[[-3.99 -1.27  0.48  1.25  4.49 -6.36]
 [ 5.22 -5.19  2.37 -2.08  2.55  2.95]
 [-0.70  2.26  3.37  1.56 -3.82  3.97]
 [ 1.27 -4.43  1.77 -2.32  1.94 -2.51]
 [ 2.98 -2.67 -1.44 -4.33 -3.85 -4.09]
 [-2.41 -2.71  0.71 -1.63  3.99 -6.78]
 [-4.98  4.69  4.74  5.34 -1.38  2.03]
 [-2.11  2.06  4.86  2.52 -2.65  3.65]
 [-3.15  3.69  3.39  4.01 -2.38  2.84]
 [-4.25 -0.04  0.88  2.65  3.80 -5.83]
 [ 3.29 -4.90  0.57 -0.86  3.30  0.11]
 [-1.90 -2.88  0.07 -0.21  3.74 -5.23]]
:
[[-1.90 -2.88  0.07 -0.21  3.74 -5.23]
 [-3.99 -1.27  0.48  1.25  4.49 -6.36]
 [ 5.22 -5.19  2.37 -2.08  2.55  2.95]
 [-0.70  2.26  3.37  1.56 -3.82  3.97]
 [ 1.27 -4.43  1.77 -2.32  1.94 -2.51]
 [ 2.98 -2.67 -1.44 -4.33 -3.85 -4.09]
 [-2.41 -2.71  0.71 -1.63  3.99 -6.78]
 [-4.98  4.69  4.74  5.34 -1.38  2.03]
 [-2.11  2.06  4.86  2.52 -2.65  3.65]
 [-3.15  3.69  3.39  4.01 -2.38  2.84]
 [-4.25 -0.04  0.88  2.65  3.80 -5.83]
 [ 3.29 -4.90  0.57 -0.86  3.30  0.11]]

[[ 6.57  1.74 -0.03  6.26]
 [-0.46  6.07  3.51 -2.73]
 [ 1.09  2.64  5.03 -0.57]]
:
[[ 1.09  2.64  5.03 -0.57]
 [ 6.57  1.74 -0.03  6.26]
 [-0.46  6.07  3.51 -2.73]]

[[ 2.16 -0.81 -3.83 -0.11  3.64 -3.80 -2.59 -1.93  0.49  4.57]
 [ 1.78  1.12  0.28  1.72  3.94  0.11  0.22 -0.29  1.07  4.79]
 [ 1.95  1.07 -2.67 -0.54  3.51 -4.25 -0.92 -2.31  1.16  5.20]
 [-0.31  2.00  0.31 -1.68 -1.33 -2.06  1.63 -0.99  0.59  0.00]]
:
[[-0.31  2.00  0.31 -1.68 -1.33 -2.06  1.63 -0.99  0.59  0.00]
 [ 2.16 -0.81 -3.83 -0.11  3.64 -3.80 -2.59 -1.93  0.49  4.57]
 [ 1.78  1.12  0.28  1.72  3.94  0.11  0.22 -0.29  1.07  4.79]
 [ 1.95  1.07 -2.67 -0.54  3.51 -4.25 -0.92 -2.31  1.16  5.20]]

[[-5.08  1.31  2.26 -0.87  0.54  1.90 -1.38 -0.09  0.24 -6.00  1.36  0.27
  -1.96  1.08]
 [ 2.49 -0.42  0.43 -0.68 -0.78  0.02  1.86  0.41  0.48  3.27 -0.08  0.35
   2.46 -0.85]
 [ 1.84 -0.24 -0.24 -0.46 -0.36 -0.32  1.36  0.46  0.54  2.26 -0.31  0.23
   1.57 -0.55]]
:
[[ 1.84 -0.24 -0.24 -0.46 -0.36 -0.32  1.36  0.46  0.54  2.26 -0.31  0.23
   1.57 -0.55]
 [-5.08  1.31  2.26 -0.87  0.54  1.90 -1.38 -0.09  0.24 -6.00  1.36  0.27
  -1.96  1.08]
 [ 2.49 -0.42  0.43 -0.68 -0.78  0.02  1.86  0.41  0.48  3.27 -0.08  0.35
   2.46 -0.85]]

[[ 5.54 -4.59 -5.47 -5.54  5.34 -5.50  4.83  4.44  5.57]
 [-3.46  5.38 -3.45 -3.80 -5.52  5.54 -5.49  3.97 -5.54]
 [ 5.57 -5.18 -5.19 -5.17  5.30 -5.47  5.25  1.33  5.62]
 [-5.48  1.89  5.57  5.45  5.64 -2.37  5.10 -5.71  5.37]
 [-2.57  5.34 -4.70 -4.87 -5.62  5.50 -5.51  4.36 -5.53]
 [-5.44  5.47  5.56  5.36  0.14 -2.21  5.32 -5.16 -0.99]
 [ 5.65  5.47  5.56  5.48  5.25 -5.54  5.62  3.64  2.84]
 [-3.57  5.65 -1.06 -1.84 -5.44  5.50 -5.21  2.88 -5.53]
 [-3.74 -5.47 -5.43 -5.46 -5.55  5.50 -5.56 -0.13 -2.86]]
:
[[-3.74 -5.47 -5.43 -5.46 -5.55  5.50 -5.56 -0.13 -2.86]
 [ 5.54 -4.59 -5.47 -5.54  5.34 -5.50  4.83  4.44  5.57]
 [-3.46  5.38 -3.45 -3.80 -5.52  5.54 -5.49  3.97 -5.54]
 [ 5.57 -5.18 -5.19 -5.17  5.30 -5.47  5.25  1.33  5.62]
 [-5.48  1.89  5.57  5.45  5.64 -2.37  5.10 -5.71  5.37]
 [-2.57  5.34 -4.70 -4.87 -5.62  5.50 -5.51  4.36 -5.53]
 [-5.44  5.47  5.56  5.36  0.14 -2.21  5.32 -5.16 -0.99]
 [ 5.65  5.47  5.56  5.48  5.25 -5.54  5.62  3.64  2.84]
 [-3.57  5.65 -1.06 -1.84 -5.44  5.50 -5.21  2.88 -5.53]]

[[-3.46 -5.54 -3.72  5.22  6.18 -5.80  4.59  3.30 -4.76 -5.31 -4.22]
 [-1.27  1.46 -0.10 -5.21 -5.10  6.68 -6.76  0.20  3.69 -4.15  4.99]]
:
[[-1.27  1.46 -0.10 -5.21 -5.10  6.68 -6.76  0.20  3.69 -4.15  4.99]
 [-3.46 -5.54 -3.72  5.22  6.18 -5.80  4.59  3.30 -4.76 -5.31 -4.22]]
